Each row is a point on one shape in 12 dimensions made of curled strands that fork but never close a loop.
Q_426: [ 30  12 -14   4  10  15   5 -16  47  50 -10  35]
Q_84: [ 12  -8  33  34 -12 -37 -15  33   1  -6  21  -5]
Q_438: [13  7 -1  4  0 25 23 -5 15  1  1 23]
Q_832: [17  8 -2  5  1 24 19 -7 23 11 -1 24]
Q_37: [ 29  10  -7   7   6  20  10 -14  44  41  -7  33]
Q_143: [ 32  11  -8   8   7  19   9 -15  49  49  -9  35]
Q_317: [ 11  12 -24  -8  14  11   2 -14  25  28 -10  20]
Q_248: [-38  -7   6 -31  -6 -11 -20 -30 -19 -30 -25 -28]
Q_112: [ 31  11 -13   5   9  16   6 -16  49  51 -10  36]
Q_147: [ 39  -1 -13  16 -10  18  -3  -1  27  40  13  14]
Q_193: [-55   2 -22 -32  24 -16  -6 -20 -47 -25 -16 -28]
Q_722: [-11 -22  70 -17 -49  -2 -20 -31  13 -35 -18  -4]
Q_908: [-32   5 -10 -21  28 -32   6   6 -32 -26  -6 -32]
Q_998: [-18  10   2  -1  17 -23  12  26 -29 -21  20 -36]
Q_473: [-21  10  -1  -4  20 -26  13  25 -29 -22  14 -35]
Q_175: [11  6  0  4 -2 25 25 -3 10 -6  2 22]
Q_671: [ 36   9 -10   9   7  16   6 -15  51  55  -9  37]
Q_697: [ 37   6 -11  11   0  17   3 -10  43  49  -1  28]
Q_334: [-12  10   8   9   5 -20   7  29 -31 -17  32 -33]
Q_17: [  2   7  20  24 -11 -26  -2  26 -22 -11  43 -23]
Q_30: [-26   7  -6 -13  26 -30  11  16 -28 -24   3 -34]
Q_298: [  5   7  22  28 -14 -30  -4  26 -18 -10  45 -20]
Q_365: [ 32 -13 -11   5 -38  38 -23  27 -40  11  33 -29]
Q_755: [-33   5 -10 -21  28 -32   6   4 -32 -26  -7 -32]
Q_838: [-37   3 -13 -24  28 -31   2  -1 -35 -26 -10 -31]
Q_516: [ 35   8 -10   9   5  16   5 -13  49  53  -6  34]
Q_359: [-32 -12  19 -27 -15  -9 -23 -29  -9 -31 -26 -25]
Q_342: [  0 -45  30  41  -1 -53 -33  30  29   7 -40  12]
Q_224: [ 10   6  26  32 -17 -34  -5  25 -11  -8  45 -15]
Q_135: [10  6  0  4 -3 25 26 -2  9 -8  2 22]
Q_474: [-24 -16  37 -22 -28  -6 -23 -27   2 -33 -25 -20]
Q_91: [21 10 -3  6  3 24 16 -9 30 20 -3 27]
Q_471: [ -8   9  11  13   0 -20   4  29 -30 -16  36 -31]
Q_613: [ 11   3  28  33 -16 -35  -8  27  -8  -7  39 -12]
Q_615: [ 9  5  0  4 -3 25 26 -2  7 -9  3 21]
Q_803: [ 23  10  -4   6   4  22  14 -11  34  27  -4  29]
Q_288: [  0  12 -27 -14  16   8   1 -15  13  19 -10  12]
Q_686: [10  6  0  4 -3 25 26 -2  7 -9  3 21]
Q_608: [  7 -37  40  38   0 -43 -30  45  17  -1 -13  11]
Q_672: [  3  12 -26 -13  15   9   1 -15  16  21 -10  14]
Q_719: [ -8   9  12  14   0 -20   5  28 -30 -16  36 -31]
Q_660: [-52   2 -19 -32  25 -21  -6 -16 -46 -27 -16 -29]
Q_518: [-33 -10  15 -28 -13  -9 -22 -29 -11 -31 -26 -26]
Q_39: [14  7  0  5 -1 25 23 -4 15  1  1 23]
Q_374: [-43   5 -24 -28  21  -8  -2 -19 -31 -12 -13 -17]
Q_226: [ -2   1  -2   4 -11  28  34   8 -20 -39   8  21]
Q_90: [ -2  12 -27 -15  16   8   1 -15  12  18 -10  11]
Q_589: [14  7 -1  5 -1 25 22 -5 17  3  0 23]
Q_934: [ 37   3 -11  13  -3  17   2  -8  39  46   3  25]
Q_760: [ -9  12 -27 -17  16   6   1 -16   5  14 -10   6]
Q_179: [-46  -2  -8 -33   6 -14 -16 -28 -34 -28 -22 -29]
Q_466: [-43   5 -23 -29  21  -9  -3 -19 -32 -13 -14 -19]
Q_586: [ 10 -29  40  37  -3 -41 -27  43  12  -3  -3   7]
Q_301: [12  7  0  5 -2 25 24 -4 13 -2  1 22]
Q_330: [-40   3 -14 -26  28 -30   0  -4 -38 -27 -12 -31]
Q_250: [  7   5   0   4  -5  26  28   0   1 -16   4  21]
Q_801: [-39   6 -24 -27  20  -7  -2 -19 -28  -9 -13 -15]
Q_116: [-57   2 -21 -33  24 -18  -7 -19 -50 -27 -17 -29]
Q_9: [ 38   0 -12  17 -11  18  -3  -1  27  40  13  13]
Q_495: [-49   0 -13 -34  11 -15 -14 -27 -38 -28 -21 -28]
Q_519: [ 12 -21  38  36  -6 -39 -23  40   8  -4   6   4]
Q_265: [  4   8  21  26 -13 -28  -3  26 -19 -11  44 -21]
Q_633: [-29   6  -8 -17  28 -32   8  10 -30 -25  -2 -33]
Q_15: [ 16  12 -22  -5  13  12   3 -14  30  33 -10  24]
Q_762: [ 12  -3  31  34 -14 -36 -12  31  -3  -7  29  -8]
Q_851: [ 27  11 -17   2  11  14   5 -15  43  45 -10  32]
Q_346: [-44  -4  -4 -33   3 -13 -17 -29 -29 -29 -23 -28]
Q_190: [-11 -22  70 -17 -49  -2 -20 -31  13 -35 -18  -3]
Q_208: [ 36 -10 -14  12 -31  35 -21  22 -27  17  33 -22]
Q_497: [-16  10 -27 -20  18   3   1 -16  -3   8 -11   1]
Q_405: [ 36   6 -10  11   1  16   4 -11  44  50  -2  30]
Q_24: [ -7   1  -6   4 -15  29  34  12 -31 -48   9  22]
Q_87: [  6 -40  39  39   1 -45 -32  44  19   0 -16  12]
Q_7: [  7  12 -25 -10  15  10   2 -14  21  25 -10  17]
Q_942: [ -5  11 -27 -16  16   7   1 -15   8  16 -10   9]
Q_253: [-34 -10  13 -28 -12 -10 -22 -30 -12 -31 -26 -27]
Q_83: [  5   4   0   3  -5  26  29   2  -2 -20   5  21]
Q_783: [-52   3 -22 -31  23 -14  -5 -20 -43 -21 -16 -25]
Q_69: [-29   8 -25 -24  19  -2   0 -18 -17  -1 -11  -8]
Q_591: [  7 -36  40  38   0 -43 -30  45  16  -1 -10  10]
Q_761: [ 12 -20  38  36  -6 -39 -22  40   8  -4   6   3]
Q_320: [14  7 -1  5  0 25 22 -5 18  4  0 24]
Q_836: [13  7 -1  5 -1 25 23 -4 15  0  1 22]
Q_725: [-16 -21  57 -19 -40  -3 -22 -28   9 -34 -22 -11]
Q_387: [-21   9 -27 -22  18   2   1 -17  -8   4 -11  -2]
Q_878: [-33   7 -25 -26  19  -3  -1 -19 -21  -4 -12 -11]
Q_726: [ 27  10  -6   7   5  21  11 -13  41  37  -6  32]
Q_370: [14  7 -1  4  0 25 21 -5 17  4  0 23]
Q_442: [-42   3 -15 -27  28 -28  -1  -7 -39 -27 -13 -30]
Q_306: [  3 -44  36  40   2 -47 -33  40  23   3 -25  13]
Q_857: [-13   0 -11   5 -20  33  33  17 -45 -60   9  23]
Q_972: [ 22  12 -19  -2  12  14   4 -14  38  40 -11  29]
Q_364: [21  9 -3  5  3 23 17 -9 29 20 -3 27]
Q_748: [ 29 -18  -9  -4 -46  39 -25  32 -53   3  35 -37]
Q_674: [ 39  -6 -15  20 -23  27 -15  13  -4  26  30  -9]
Q_337: [ -8   9  12  13  -1 -20   4  28 -30 -16  36 -31]
Q_413: [-23   9  -3  -8  23 -28  12  21 -28 -22  10 -35]
Q_122: [-28   8 -26 -24  19  -1   0 -18 -15  -1 -11  -7]
Q_249: [  2 -44  36  40   2 -48 -33  39  24   3 -27  13]
Q_774: [ -3  12 -27 -15  16   7   1 -15  10  17 -10  10]
Q_470: [-26 -15  31 -24 -23  -7 -23 -28  -2 -32 -26 -22]
Q_938: [-22  10 -27 -22  18   1   0 -17  -9   4 -10  -3]
Q_581: [ 31 -16 -10   0 -43  39 -25  30 -49   6  34 -34]
Q_140: [-14 -21  63 -18 -44  -3 -21 -30  11 -35 -20  -8]
Q_612: [-43   5 -23 -28  21  -8  -2 -19 -32 -13 -14 -18]
Q_412: [ 32 -14 -11   4 -39  38 -24  28 -42  10  34 -30]
Q_888: [-12   0 -11   5 -19  32  33  16 -43 -58   9  23]
Q_302: [-11 -22  70 -17 -49  -2 -20 -31  13 -35 -18  -4]
Q_271: [11  6  1  4 -2 25 25 -2  9 -7  2 22]
Q_741: [-18  10   2   1  15 -23  12  27 -30 -20  21 -35]
Q_702: [  4 -42  38  39   2 -46 -32  42  21   1 -20  12]
Q_607: [ 26  10  -5   7   5  21  13 -12  39  34  -6  31]
Q_204: [-18  10   2   1  15 -23  12  27 -30 -20  21 -35]
Q_27: [  9  13 -24  -9  15  11   2 -15  23  27 -10  19]
Q_126: [ 37   3 -11  13  -5  17   1  -6  37  45   5  22]
Q_245: [-17  10 -27 -20  18   3   1 -16  -3   8 -11   1]
Q_392: [-36  -8   9 -29  -9 -10 -21 -30 -16 -30 -26 -27]
Q_580: [ 22  10  -3   6   3  23  15 -10  32  24  -4  27]
Q_53: [-26   8  -5 -12  26 -30  11  16 -28 -24   4 -34]
Q_513: [ 36   6 -10  11   1  16   4 -11  45  51  -3  31]
Q_912: [20  9 -3  6  3 23 16 -9 29 20 -3 27]
Q_572: [ 39  -5 -14  20 -19  23 -11   8   7  30  26  -3]
Q_404: [-27   7  -6 -14  26 -31  10  14 -28 -25   1 -34]
Q_480: [ 39  -3 -13  18 -14  19  -6   2  20  36  18   7]
Q_884: [ 39  -2 -13  17 -12  19  -5   1  23  37  16  10]
Q_856: [ 32  11  -8   8   7  18   8 -16  49  49  -9  36]
Q_871: [ 39  -6 -15  20 -21  25 -14  11   1  28  28  -7]
Q_958: [-10   0  -9   4 -17  31  34  15 -38 -55   9  23]
Q_816: [-23   9  -3  -8  23 -28  13  22 -28 -23   9 -35]
Q_596: [  6   4   0   3  -5  26  29   1   0 -18   4  21]
Q_649: [ 39  -6 -15  20 -21  25 -13  10   2  28  28  -6]
Q_393: [ 12  -4  31  34 -14 -36 -13  31  -3  -6  28  -8]
Q_734: [ 39  -2 -13  18 -13  19  -5   1  22  37  17   9]
Q_96: [-18 -20  52 -19 -37  -4 -22 -28   8 -34 -23 -13]
Q_77: [ 26  10  -6   7   5  21  12 -12  40  35  -6  31]

Start at the first point of each line and follow the strands to each of the others. Where do the paths split? Write each fork as brackets around the two groups it separates, the group with the point that comes earlier in the line first. The first line is answered.
Q_24: Q_734 Q_413 Q_857 Q_140
((Q_734 (Q_413 Q_140)) Q_857)
Q_96: Q_9 Q_302 Q_226 Q_719
(((Q_9 Q_226) Q_719) Q_302)
Q_204: Q_337 Q_370 Q_179 Q_9
(Q_337 ((Q_370 Q_9) Q_179))
Q_480: Q_226 Q_674 Q_179 Q_84
((Q_226 (Q_179 Q_84)) Q_674)
Q_204: Q_96 Q_884 Q_249 Q_596
((Q_96 (Q_884 Q_596)) Q_249)
Q_27: Q_725 Q_761 Q_320 Q_581
((Q_725 Q_761) (Q_320 Q_581))
Q_337: Q_649 Q_519 Q_580 Q_725
(((Q_649 Q_580) Q_725) Q_519)
Q_480: Q_649 Q_337 Q_91 Q_346
(Q_649 ((Q_337 Q_346) Q_91))
Q_589: Q_857 Q_591 Q_649 Q_722
(Q_857 ((Q_591 Q_722) Q_649))
